rotation ticks, each row followed by its count of ticks
The counts run from 0 to 284.
[ 26 -37 -13   8  17  -9   6  43 -15  -3 -13   2  13  28  14  17 -18  -7
 -12 -25  -5   8  20   0 -10 -16 -29 -32 -15 -19   3 -37  -7   1 -10  -9
  28  -8  11   6  -7  -4] : 62
[ 31  -7  -3  27  15  34   8   7  18   2  19 -16  -8  18  12   0  13   2
 -17   0  -2  32  31   7  15 -10  -8  19  -5  26 -22  -6 -10   2 -15 -23
   5 -11  34  16 -30  37] : 174
[ 18  -9 -15  28 -19  -3  17  13  16   5   1 -31  -1   9  27  16   2  20
  20  22   1  15  26  19  26 -38   9  -4 -21 -30 -17  -3 -22  -7  -5 -27
  -4  -2  12   2 -34   0] : 114
[ 17   0  17  -5   4  -2 -11  11 -16   6  17  17  10 -21  43  -2 -13  15
  -1  21  15  20  49   5  19  -9   5 -10 -18   9  26 -11  -5   5 -30  17
  -3   2  47 -18 -18  -5] : 0
[ 16   0  22  -2  -3  -4 -16   9 -35  22   8  17  26 -37  39  -9 -12   8
  12  19  16   5  13  -4 -12  15  12 -21   4 -15  44 -14  -1  23  -8  28
   0   5  17  -8  -2 -21] : 12
[ 12  23   4   3  18  20 -19  13 -28  23  24   9  18 -13  33   0  -1  16
  27  11  17  15  26 -15   4  34  -4  24   6  -9  47  -9   1  18   0  -6
 -14  13  21   0  -2  22] : 195
[ 10 -14  -5   4 -15 -20   3  31 -25  18  -2   1  20 -12  33  24 -22  18
  24  18   9 -10  19   6   9 -16   0 -22 -13 -51  32 -19 -12   5  -4   0
   5   4  -1 -11  -6 -24] : 69
[ 21  22  -5  24 -10  18   4  19 -18  41   4 -13  -3 -11  16  13   2  13
  50  21   8   2  -4  -6  -7   8  19   8  17 -51  27   4  -8  28  20 -15
  -6   2  -2  11  -2   6] : 139
[  7   4 -18  30 -18  -8   3  -1  12  -2   1 -38  18   4  33   1   2  25
  30  28   6  19  11  18  21 -11  12   0 -22 -41  -3  -8 -21  -3   8 -33
 -18  12   0  -5 -29  -7] : 112
[ 32  13  15   5  -6  23 -12  12 -11  37  13   8 -26 -25  21  -5  -2   5
   3  19   7  21  34  -7  -4   3  18  -9   1  14  10   4   5  32 -17  25
  -2 -19  44   6 -13  10] : 200
[  8  -1  28   9 -16  24  -1   3  -8  33  26   9  17 -44  26  -4 -12  24
  -7  37  18  -5  10   7   8   3  15  15  15  17  26   1  -4  29 -12  12
 -14  -5  26   8 -12  -2] : 212
[ 33  -7   0   7  31  35  -2  30 -15  18  14   8  -6  20  14  12   7 -11
  -4 -17   1  26  32 -11  -2   6 -17  13   6  16  13  -8   2  12 -14  -6
  18 -10  35  17  -8  45] : 190
[  6 -34  21  19  30  12  -8   1 -23 -13  14   3  59  15  33 -17  15  -7
 -15  -4  21   8   2  12  -2  20  -5  -5  16   9  33 -23  -7   6 -10  -4
   4  14   4  14 -11  14] : 236
[ 24 -24  -1  14 -15 -24  -4  10 -13  -7  -7  -9  12  -1  42  -4  -4   9
   7  14   5  21  31  18   6 -25  15 -48 -25 -27   4 -18 -12   5 -20  13
   7  -4  14 -10 -26 -27] : 57
[ 10   1 -19  35 -11  -5   1  -1   4  -3  -3 -41  24   8  32  -7   8  16
  31  20   7  20   1  17   7   0  11  -4 -15 -43   2 -11 -20   2  18 -33
 -19  16  -8   1 -27 -11] : 111
[ 11 -11  21   7 -25  -5  -3   3  -4  18   5   2  26 -49  26 -24 -19  23
 -19  28   6   4  -2  12 -14   3  14 -27  -4   6   9 -20 -11  29  -7  19
 -17  -7  18  -1 -14 -39] : 28
[ 25 -27 -17   8  21 -11  -5  36 -27  -2 -17  -2  22  25  19  10  -6 -10
   9 -27   0  10   7  -4 -25   7 -21 -35  -5 -38  20 -33  -3   8   3  -7
  24   0  -3   7  -2 -12] : 64
[  8 -15  -5 -14  25   9 -17  38 -24   7  -7  18  31   0  13   3 -32   1
 -15 -18   4  -5   9 -11 -25  23 -34 -15  -1  -5  41 -40   5  20   2   0
   0  -3  16  10   7 -14] : 263
[ 18 -25   8  15 -15 -28  -3   9 -16  -4  -4  -5  22   0  43   1  -2   9
  12  18  11  10  23  19  10 -27  18 -41 -16 -32  14 -20 -14   2 -17   8
   8   6   3 -10 -24 -23] : 56
[  2 -23  11  -8  10   4  -6  33 -34  18  -1  18  45 -13  22   7 -25   6
   0  -1  17 -21  -3   0 -15  12 -19 -13  13 -20  52 -29  -4  23   2   7
   3   3   1  10   6 -17] : 265
[ 18 -20  12 -12  -5  -4  -6  29 -15  15   3  19   3 -14  30  12 -24   8
 -10   9   7   0  43   5   9 -23  -4 -28 -20   4  21 -17   1  13 -35  25
   9 -15  42  -2 -14 -15] : 257
[  6 -10 -10   2  -6 -18  -6  30 -26  10  -6   1  30  -9  32  19 -27  20
  26  14  10  -6  17   2   6  -1 -10 -16 -15 -50  38 -27  -9   3   2  -8
  -4  12  -4 -13  -3 -25] : 68
[  2  -7  14  10   5  -7 -20 -12 -16 -13  16  -5  47  -7  49 -29   7  10
  -1  21  21  23  24  14  10  18  11 -14  -8   3  34 -15  -7   8 -15   6
 -16  18  18  -7 -24 -10] : 239
[  6  12   2  22  19  20  -6   2 -12   5  27  -8  27   7  43   0  14  12
  25  16  20  23  26   7  22  18   3  30   2  -7  34  -2 -11  -1  -2 -27
 -11  21  12  -2 -17  35] : 181
[ 39 -10 -25  31   0   5   9  17  14   2 -12 -30 -22  32  12   5  13  -3
  12  -8 -11  31  23   8  -2 -21  -2 -24 -18 -20 -28 -11 -14   3  -2 -21
  14 -13  17  12 -29   8] : 117
[ 26  -9  20  -6   3   2  -5  18 -14  12  16  23   4 -17  34   4 -12   8
  -7  15  10  19  50   3  20 -18   3 -13 -14  12  14  -8  -1   5 -36  18
  13  -4  49 -11 -17  -3] : 1
[ 17 -17  -2  14 -37  -4  18  25   4  34  -8 -12   4 -29  15  17 -28  27
   8  28  -1 -18  -7  13  -4 -30  13 -24  -2 -35  -2 -12 -18  22   1  -2
  -3 -16   0   9 -12 -31] : 85
[  8 -30  -9  16  19 -18 -10  10 -15 -24  -7  -9  54  20  29 -15  -1   2
  -4 -12   7  20   0   9 -14  20 -21 -24 -13 -21  20 -41 -12  -2   6 -21
  -1  13  -5   2 -13 -15] : 51
[  7 -11  18  -1 -10  -5 -11  17 -31  24  -3  10  37 -27  30  -3 -17  11
  11  16  17 -17  -3   4 -14   9   9 -27  11 -27  45 -19  -3  32  -2  22
   0   1   4   6  -3 -34] : 267
[ 20  15  -8  21   0  21   6  25 -18  39   3 -10   3  -5  15  21   0  13
  45  10   9  -5  -3  -7  -2   5   5  18  21 -49  32  -2  -6  22  24 -24
   4   5  -6  16   1  16] : 138
[ 24  11   3  34 -11  20   1 -16  17   7  17 -25  -6  -6  28 -21  18  15
   5  26   4  42  25  12  15  -1  24   7 -11  12 -16   7 -14  13  -5 -14
 -17  -4  32   7 -35  15] : 171
